Each path below is one point turned by a fixed rotation once a step. After each direction that follows a path, write how fast that rotation turns it, in degrees a step (0 if it stays still).
Each turn is a multiple of 5 degrees from 10 to 175, or 0.
Each row of a path follows its step; steps can be skipped.
Path 1:
step 0: [-1.243,1.177,1.491,2.592,0.231,0.167,0.288,2.819,-0.486,0.176,1.918,-1.558,-1.051,1.961,-5.346,-0.342,-0.624,-1.057,1.172,2.759,-3.116,2.398,0.165,-1.417,0.889,-0.623,-0.882,-1.607,-0.711,0.440,0.801,-2.047,1.435,-0.323,-1.244,-1.538,1.981,-2.329,0.989,2.328,1.442,-3.585,-0.793]
step 1: [-0.518,0.970,1.855,-0.872,-3.797,-1.160,-0.273,0.824,4.023,3.260,-0.100,2.771,1.547,2.628,0.843,2.426,3.289,0.620,-0.331,0.767,-0.031,-0.261,-0.198,0.796,-0.225,0.973,-1.790,0.490,-2.435,-1.797,-2.751,-1.595,-1.586,1.507,-0.199,-1.981,0.338,-2.829,1.354,-1.308,-1.381,-0.815,1.825]
step 2: [0.066,-2.947,3.814,0.240,1.158,0.308,1.978,3.209,2.024,2.221,1.216,-1.672,-1.232,0.169,0.015,-1.968,-2.242,1.937,-0.295,1.314,-0.420,1.041,1.749,1.416,0.442,-1.040,-2.219,4.985,-1.861,-0.850,2.465,1.475,2.215,0.583,0.557,-0.295,2.470,0.512,-1.401,0.304,-1.835,-0.883,-0.026]
step 6: [-1.053,0.261,-0.149,-1.502,-2.664,-2.051,-0.547,-1.229,3.942,2.064,0.672,-1.288,-2.417,1.480,0.952,-0.586,-0.866,-0.689,-2.660,0.216,-0.605,2.605,-2.981,-0.303,1.517,2.082,1.572,-1.046,0.941,-2.461,-0.998,2.049,-2.678,1.168,-1.099,0.836,-1.564,-1.012,3.762,-2.761,-0.003,2.269,-1.055]
step 7: [1.583,-0.580,0.670,-1.039,-0.760,2.392,1.811,4.605,-1.966,2.077,-1.500,-2.168,-3.114,0.802,-2.095,0.856,-1.250,-2.862,-0.679,0.620,-0.810,1.968,0.456,-1.582,0.178,-0.151,2.668,2.242,-1.711,2.439,2.314,2.502,-0.627,-2.111,0.653,-3.082,0.416,-1.484,1.207,0.380,0.083,-0.908,-1.050]
step 8: [-2.336,0.953,-3.363,-0.366,-2.846,-1.665,-2.496,3.086,0.948,0.745,-0.939,1.117,0.767,-1.798,-0.685,-0.557,2.572,-1.019,-1.690,1.399,1.012,3.278,-0.728,1.375,1.185,-2.226,-2.486,-1.504,-2.368,-1.842,0.726,-1.631,-2.275,-2.713,-0.923,0.547,-0.471,-3.730,0.577,0.129,-0.807,-0.800,0.802]
step 9: [2.281,0.068,0.351,2.128,1.527,1.109,-1.649,-1.745,3.383,2.827,2.514,-1.489,-0.340,1.669,1.093,0.563,0.531,1.298,-2.231,1.931,0.876,3.236,2.031,-0.500,-0.591,-1.324,0.169,4.517,0.181,0.800,1.375,0.703,-0.567,-0.313,-3.842,-3.262,0.476,-1.667,-0.644,-1.157,0.241,-1.047,-0.164]
step 10: [0.857,2.664,-0.743,0.575,-2.521,1.232,1.806,2.655,-0.249,1.537,0.575,1.402,-3.030,-3.528,-2.318,1.694,0.067,0.885,2.284,-1.121,-0.379,-0.040,-0.829,3.034,-2.012,-2.531,-3.811,3.746,0.276,0.813,-0.601,-0.659,-1.252,-0.404,-0.130,0.206,-2.554,0.830,-0.398,-1.153,-2.261,-1.174,-0.714]
step 11: [-2.140,0.028,-2.411,2.326,-2.320,0.096,-1.086,-1.872,2.300,0.054,3.402,0.317,0.188,0.736,2.491,-1.370,-5.148,-0.934,-0.001,1.326,-0.385,3.124,-0.069,1.917,0.482,-1.263,0.015,0.812,-2.503,0.249,-0.032,-1.632,1.627,0.508,1.032,0.988,-0.249,-0.789,-0.247,-3.394,-0.606,2.568,-2.273]
step 13: [-4.423,0.549,-1.198,0.136,-0.973,-2.809,0.800,-1.180,-0.278,1.381,0.765,2.190,-1.561,0.947,-0.287,1.507,1.005,-3.235,-2.266,-0.491,-2.969,0.212,-0.792,0.716,1.973,-2.764,-3.501,0.899,0.321,-4.764,0.624,0.971,-0.924,0.938,1.807,0.760,-0.051,0.819,2.337,-0.966,0.886,0.846,-0.871]
step 16: [-1.221,-1.335,-0.624,1.981,0.505,-0.078,-0.975,0.511,-0.641,3.508,0.286,-1.208,1.509,3.294,-1.479,-0.107,-1.974,1.729,-3.332,2.131,1.088,1.090,1.775,-2.234,0.513,-2.804,-2.507,1.119,0.818,0.649,2.352,-1.369,-0.576,-2.177,0.577,0.498,3.022,-1.951,-1.024,-1.737,-0.816,3.739,-1.380]
[0.145,-1.110,0.836,-0.302,0.046,-0.024,0.501,0.008,-0.012,0.801,0.165,0.960,0.873,0.179,-0.774,-0.505,-0.258,-0.081,-0.176,0.749,0.273,0.057,-0.203,-0.353,0.186,1.469,-0.628,-0.086,0.422,0.113,-0.782,-1.079,-0.142,-0.159,0.431,0.317,1.069,0.946,0.412,0.393,0.032,-0.521,-0.234]	20
[0.167,-0.724,-0.630,0.335,0.250,0.002,-0.285,0.363,1.342,-0.862,0.324,-0.177,-0.142,-0.438,-0.377,0.056,0.327,1.026,-0.238,0.374,-0.542,1.488,0.223,-0.488,-0.752,0.399,1.013,-0.428,0.526,-0.862,0.238,-0.266,0.602,0.488,-0.468,0.621,-0.433,0.663,0.030,0.684,0.248,-0.234,0.030]	120
[-0.282,-0.124,0.401,-0.177,0.176,-0.299,-0.061,0.681,-0.543,-0.406,-0.839,0.054,-0.384,-0.169,0.589,0.338,-0.274,-0.023,-1.025,0.257,-0.322,0.185,0.103,0.656,0.425,0.180,-0.204,-1.291,0.404,0.153,0.026,0.248,0.083,0.146,-0.220,-0.966,-0.240,1.486,0.175,-1.220,1.548,0.242,-0.398]	45
[0.636,-0.161,-0.967,0.048,-0.369,0.345,-0.871,0.194,-0.262,0.591,-0.830,-0.547,-0.584,0.520,-0.618,-0.632,0.592,0.005,-0.052,0.131,0.179,0.524,0.043,-0.384,0.066,0.817,-0.288,-0.791,1.392,0.627,0.697,0.551,-1.118,-0.927,0.069,-0.264,0.241,-0.667,0.248,0.364,0.005,0.720,0.292]	40
[-0.279,-0.579,-0.796,0.209,-0.573,-0.721,-0.245,0.335,0.437,0.133,0.030,-0.435,0.487,-1.441,0.359,0.449,0.794,-0.420,-0.059,-0.443,0.291,-0.533,-0.561,-0.121,0.295,0.351,-0.765,-0.690,0.200,-0.275,-0.697,-0.238,-0.208,0.700,0.375,-0.842,-0.907,0.262,0.698,-0.095,-1.547,0.009,0.270]	155
Path 2:
step 3: [-1.099,0.129,0.350,-1.292,-1.810,-1.515,1.073,0.343,-1.722,0.532,-0.648,0.914,-0.314,-2.014,-2.672,2.156,2.008,1.083,-1.301,0.487,-1.884,0.878,1.384,-2.282,0.958,0.291,2.156,1.584,0.514,-3.950,0.367,2.420,0.270,1.535,0.829,-1.686,1.720,3.851,0.228,2.884,-2.962,3.032,1.162]
step 4: [1.960,0.386,1.595,-1.481,1.682,-2.479,3.584,2.044,0.036,2.975,-0.052,0.172,0.292,-0.945,-1.470,-3.317,-0.148,1.602,-0.576,-1.190,3.702,0.086,-0.915,1.273,-0.360,-1.069,-2.433,1.938,-0.415,-2.157,0.347,-1.663,-2.415,-1.301,-0.983,2.137,-0.781,2.624,1.626,-0.577,0.728,3.279,0.650]
step 5: [3.095,3.256,0.353,3.115,0.720,0.807,-0.382,-2.145,1.426,-0.809,-0.971,0.195,-0.415,0.626,1.436,-0.742,-3.815,1.364,1.153,-0.807,-0.429,-0.008,-0.491,-0.898,-1.211,-1.104,-4.724,1.080,-0.638,-0.647,-1.446,-1.848,-1.035,-1.783,0.811,-2.562,-1.781,-3.424,-1.478,-1.767,1.872,0.682,-0.861]
step 7: [0.114,-0.960,-1.954,0.172,-0.611,-1.940,2.355,2.502,-0.290,0.545,2.453,1.378,-0.610,3.266,-0.680,-2.755,3.213,-2.703,-0.687,1.825,0.812,-1.397,0.915,-0.546,1.786,-1.135,4.442,-0.296,-0.677,0.686,-2.503,1.438,1.144,2.311,-2.706,-0.600,0.476,1.707,0.236,0.894,0.643,-1.347,-2.077]
step 9: [-0.291,1.171,0.200,-0.469,-0.386,1.740,0.720,-0.134,1.001,0.900,-0.368,0.620,2.105,-4.481,1.831,2.219,-1.648,-0.091,0.840,-1.941,0.089,-3.666,-0.757,0.561,-3.009,3.582,-2.075,-0.411,0.930,1.153,2.646,0.113,0.389,0.237,-2.192,0.527,-0.610,-2.462,-1.457,-0.321,-0.847,-0.792,4.311]
step 11: [-0.319,-3.051,1.497,-1.352,1.939,-2.263,-0.577,-0.671,0.464,1.421,-1.270,0.911,1.158,4.996,-2.355,1.077,-0.501,0.734,-0.435,0.781,0.712,0.555,0.443,1.990,-1.838,-4.922,2.256,-0.081,-0.762,-1.172,1.365,0.482,1.982,-2.007,2.163,0.090,-0.203,1.775,1.798,1.181,1.486,2.083,-1.068]
step 12: [0.135,3.665,0.311,3.387,-1.625,-0.083,0.996,-1.451,-0.581,1.891,1.057,-4.380,0.656,-0.207,-1.653,-2.797,-1.016,1.669,-1.067,2.846,-1.108,-2.719,-0.858,1.287,0.475,-2.533,-1.985,-0.039,0.183,0.094,0.639,-0.758,3.720,-1.644,0.117,1.396,0.010,-0.469,-0.802,2.899,-0.874,1.273,-0.683]
step 13: [1.615,1.755,-0.215,2.131,-0.444,1.149,1.269,-3.591,-3.209,1.443,-0.708,-2.059,-1.735,-2.925,2.641,0.545,0.252,2.391,-1.825,-1.434,-1.638,-0.676,1.935,-2.291,3.937,2.557,-0.104,-1.486,0.218,-1.251,-0.853,0.457,-1.348,0.977,-0.143,1.336,-0.025,1.748,-0.253,-2.930,0.953,-0.656,1.649]
step 14: [2.259,0.149,-0.412,2.484,1.423,0.327,-0.649,2.730,-2.286,1.824,-0.846,5.734,0.180,1.094,1.210,0.357,2.754,-2.234,0.239,-1.590,0.400,1.034,-0.089,-0.029,0.609,1.548,0.885,1.858,-0.673,-2.604,-0.421,0.289,-2.695,-0.614,-0.330,-3.208,1.133,1.520,2.072,-0.406,0.778,-0.953,2.414]
step 15: [-1.604,0.663,-2.490,-1.509,-0.145,-0.741,0.408,2.785,2.268,-0.597,-0.606,0.973,0.349,3.554,0.131,0.028,-0.214,0.845,1.245,1.755,1.695,0.468,-1.953,-0.922,-1.427,-2.220,-0.792,1.535,1.478,-3.825,-0.430,-2.976,-2.809,0.588,-1.816,-2.303,-0.390,-1.097,-1.721,2.112,-3.272,2.277,-1.806]
step 16: [0.293,-1.583,-0.341,-1.392,0.589,-3.844,0.357,-0.414,3.786,-0.036,-0.297,-2.627,0.528,-1.504,-1.693,-1.652,-3.221,2.548,0.600,-2.657,-0.405,-3.751,1.410,1.264,1.617,-0.020,0.284,-0.081,1.217,1.218,-0.152,0.474,-0.578,0.344,-2.742,-0.291,-2.942,-2.715,-2.469,-0.892,0.283,0.184,-1.630]
[0.405,0.555,0.458,0.652,-0.550,-1.352,-0.963,-0.226,0.234,-0.263,-1.587,0.307,0.578,0.840,0.260,0.412,-0.339,-0.633,0.125,0.735,-0.257,0.456,-0.044,0.935,-0.427,0.332,-0.382,-0.213,-0.632,0.486,-0.279,0.386,-0.499,0.057,0.555,-0.488,-0.333,0.866,-0.093,-0.176,0.571,-0.220,0.393]	120
[0.980,-0.916,-0.696,-0.103,0.754,1.258,-0.848,0.114,0.610,0.203,-0.389,1.133,0.694,0.512,0.550,0.146,0.094,0.769,0.045,0.383,0.646,0.186,-0.566,0.459,-0.102,-0.202,-0.242,-0.582,0.761,-0.368,-0.857,-0.068,0.145,0.409,0.855,-0.464,0.075,-0.791,-0.225,-0.270,-0.467,-0.440,0.013]	80
[0.087,-0.612,0.887,0.022,0.481,-0.679,0.434,-0.603,0.542,-0.952,-0.268,-0.311,-0.185,0.113,-0.112,-0.354,-0.212,0.183,-0.668,0.170,0.354,-0.514,0.353,-0.326,-0.806,-0.146,-0.135,0.420,0.907,-0.417,0.156,-0.459,0.146,-0.645,0.814,-0.053,0.190,-0.540,-0.214,0.756,1.433,-1.219,-1.097]	65
[0.476,0.155,-0.034,0.137,0.484,0.265,0.604,-1.111,0.694,0.265,0.377,-0.078,0.185,-0.322,-0.296,-0.803,-1.057,0.312,-0.510,1.469,-0.115,1.007,-0.369,-0.519,-0.191,0.168,0.789,-0.160,-0.078,0.681,0.229,0.049,0.193,-0.641,-0.076,-0.844,0.129,0.065,1.381,-0.604,0.180,0.640,0.279]	55
[-0.957,0.329,0.402,-1.504,-0.281,-0.164,-0.085,-0.355,0.884,0.416,0.065,1.298,0.745,-0.215,0.597,0.243,-0.208,-0.555,-0.265,0.329,-0.057,-0.528,0.191,-0.285,0.163,-0.182,0.245,-0.513,-0.658,1.088,0.403,0.326,0.474,-0.494,0.377,0.947,1.087,-0.500,-0.589,-0.091,-0.261,-0.281,-0.199]	40
[0.984,-0.736,0.085,-0.621,0.124,-0.499,-0.232,0.215,-0.691,-0.054,-0.717,0.868,-0.815,0.623,0.503,-0.882,-0.046,-0.296,0.626,0.677,-0.177,0.053,-0.266,-0.346,-0.599,-0.027,0.951,0.829,0.213,-0.079,0.508,-0.057,0.406,0.238,-0.297,0.731,0.110,0.699,0.127,0.920,-1.012,0.730,-0.858]	95
[0.906,-0.497,0.112,-0.970,-0.729,-0.579,-0.201,0.161,-0.321,-0.191,0.096,-0.438,0.622,-0.441,-0.744,-0.788,-0.039,0.458,-0.432,0.568,0.230,-0.017,0.323,-0.263,0.415,-1.015,-0.110,0.041,0.037,0.549,-0.873,-1.004,0.094,-0.572,-0.197,0.270,-0.739,0.203,-1.024,0.416,-0.275,-0.176,1.542]	90
Path 3:
step 0: [-1.421,1.591,0.955,-2.273,-0.082,-0.326,-2.071,2.454,-5.041,-2.590,0.457,-0.040,-1.557,1.648,1.122,-0.138,-0.443,0.136,-1.800,-0.053,-0.850,-1.643,0.560,-0.911,-1.050,-0.805,-1.456,-0.983,0.251,-1.520,0.611,-0.334,-0.553,-3.745,-0.851,0.266,1.447,0.554,-1.995,-0.434,0.403,4.473,-2.351]
step 2: [-2.488,-2.299,0.054,1.735,2.053,-1.869,-2.269,-2.615,-3.381,0.445,-2.514,-0.075,3.030,-2.754,-1.390,2.383,-0.043,0.639,-1.691,0.780,-0.698,-0.994,0.401,0.654,-2.259,1.135,-0.422,-0.998,-1.346,-1.185,-0.800,1.869,-0.216,1.051,0.366,1.291,1.105,-0.107,-1.178,-2.570,-2.544,0.616,2.573]
step 3: [-2.115,2.692,-2.185,2.243,4.125,-0.601,1.517,1.052,1.209,3.195,0.822,0.297,-1.756,0.664,0.702,0.560,1.897,0.244,-1.636,-0.236,1.476,-1.323,-0.078,-1.365,1.353,-1.415,0.651,-0.923,0.708,0.781,-0.021,1.297,0.430,-0.452,-3.391,3.208,3.034,-1.694,-1.552,0.456,-2.274,0.785,0.946]
step 7: [1.289,1.006,1.059,-0.863,3.367,0.281,-0.119,0.798,-0.083,0.239,0.080,-0.441,-1.411,1.630,-0.965,1.036,-0.422,1.997,0.250,-0.692,2.805,-1.832,-2.347,-1.991,1.130,0.319,-2.102,1.522,0.497,-1.964,-0.351,-1.252,-2.514,-2.996,-1.008,0.615,-3.673,2.500,0.744,2.112,3.625,1.743,-1.356]
step 8: [-2.858,-0.928,1.384,0.346,-0.066,-1.762,0.366,0.147,-1.638,-1.155,-1.524,-1.123,1.628,-0.417,2.201,-1.080,-0.480,1.306,0.704,-0.712,2.832,-1.640,1.150,-1.785,-3.031,-0.005,-0.615,-1.616,-1.882,-1.942,0.385,-1.766,2.326,3.543,3.264,-0.100,-2.495,2.463,2.630,1.889,0.623,-0.639,-0.298]
step 9: [-3.097,-1.045,2.238,-0.081,-0.221,1.214,-2.852,0.383,-1.431,-0.735,-1.343,-0.171,-1.214,-0.069,-0.545,0.342,-1.484,-2.025,-1.726,0.036,3.146,-2.503,-2.459,-1.273,1.257,-3.133,-2.685,-1.794,-2.260,1.910,-0.882,-1.168,-0.656,-0.318,0.913,1.120,2.741,-0.747,-1.219,-0.294,-0.775,1.378,3.157]
step 11: [0.736,0.157,4.363,0.446,1.838,-1.639,-3.198,-3.070,-1.083,2.375,0.051,-0.741,0.229,-0.193,0.138,1.421,1.158,1.648,1.019,-3.109,2.356,1.383,3.053,3.496,0.261,2.573,-1.156,-0.259,-0.955,-0.417,-1.736,-1.130,-0.340,-0.918,0.943,-0.537,1.134,-1.054,-0.891,-0.006,-2.360,-0.135,-0.917]
step 13: [0.986,0.628,-0.057,2.641,2.655,-1.876,-0.126,0.721,2.383,2.329,0.423,-1.670,0.158,0.247,-2.096,-0.534,-0.365,1.074,-2.293,-0.362,-0.504,-0.527,-5.231,-0.038,2.663,1.318,-0.130,1.991,2.608,-0.009,2.376,-1.009,0.875,-0.619,0.950,-1.802,1.553,1.039,-2.965,-0.644,-1.953,1.099,-0.689]
step 14: [0.285,-0.099,-4.178,0.482,2.938,0.686,1.628,-0.746,-0.826,-1.977,1.188,-1.676,1.744,0.651,-1.415,1.169,1.428,2.815,-2.531,-2.239,2.154,1.164,2.241,-1.219,2.119,2.310,-1.088,0.225,-2.241,-1.204,0.652,1.243,0.591,0.811,0.251,-1.738,-1.657,2.760,-0.635,-0.288,1.843,-1.246,-1.772]
step 15: [-1.243,-0.461,-0.686,1.085,0.524,-0.812,0.095,-2.732,3.417,-1.494,-0.286,0.354,-0.875,-0.190,-2.101,1.452,-1.943,0.359,-1.193,-0.764,0.961,0.602,0.296,0.176,0.966,-2.250,-0.887,-0.173,-2.246,1.262,0.895,-1.588,2.708,3.296,1.158,-0.104,0.223,-0.957,2.679,5.405,-0.601,3.010,-0.571]
step 16: [-3.085,-0.034,-0.276,-2.881,0.702,0.248,-0.344,1.291,2.603,-1.391,1.141,2.835,0.996,-3.563,-1.744,0.147,-1.789,-1.527,-0.955,-1.844,0.215,-1.656,-2.162,-2.476,0.246,-2.128,0.874,2.776,-2.348,0.651,-1.343,-0.080,-2.007,-2.196,0.694,-0.542,-1.270,2.059,-1.660,0.499,1.941,0.461,0.474]
[-0.462,0.543,0.414,0.234,0.579,0.320,-0.239,1.135,0.845,-0.990,-0.654,0.332,-0.198,-0.055,0.390,1.182,0.094,0.687,0.757,0.404,-0.399,-0.145,-0.044,0.239,0.733,-0.925,0.257,-0.076,0.171,0.238,-0.396,-0.409,0.025,0.073,0.982,0.213,-0.682,0.021,0.923,-0.458,1.193,-0.594,0.187]	35
[-0.456,-0.912,0.736,0.359,-0.249,0.478,0.118,0.320,0.957,-0.144,-0.748,0.131,-0.044,-0.716,0.548,1.158,-0.046,-0.612,-0.510,0.352,-0.538,-0.127,-0.317,0.114,-0.877,0.119,-0.566,-0.150,-1.331,0.016,1.384,0.367,-0.111,0.163,-0.777,-0.329,0.677,-0.364,0.447,0.352,-0.422,-0.160,0.492]	110
[0.532,0.514,-1.057,0.697,0.103,-0.203,-0.127,0.349,-0.062,-0.590,-1.006,0.334,-0.670,-0.001,-0.474,0.852,-0.216,-0.322,-0.801,0.563,1.234,0.497,-0.754,-0.222,-0.193,0.499,0.292,-0.114,0.778,-0.557,-0.503,0.360,0.054,-0.681,-0.733,-0.437,0.311,-0.022,-0.527,-0.607,-0.228,-1.161,0.541]	100
[-0.108,0.054,-0.270,0.619,-0.343,-0.931,-0.597,0.124,0.345,0.323,0.153,-0.508,-0.259,-0.888,0.221,-0.093,-0.153,-0.206,-0.297,0.918,-0.597,0.571,-0.042,0.438,-0.791,0.298,-0.622,0.448,0.890,-0.087,-0.588,-1.800,1.084,1.211,-0.133,-0.074,0.402,0.120,0.323,0.199,0.217,0.108,-0.420]	160
[0.805,-0.280,0.585,0.977,0.188,-0.008,-0.766,-0.894,0.788,-0.515,-0.077,-0.703,-1.189,0.049,-0.354,-0.474,0.425,0.676,0.749,0.516,0.227,-0.258,-0.697,0.558,0.639,-0.729,-0.718,-0.584,0.466,-0.084,-0.022,0.006,-0.724,-0.386,-0.087,0.183,0.199,-0.241,-0.140,1.053,-0.937,0.447,0.106]	175
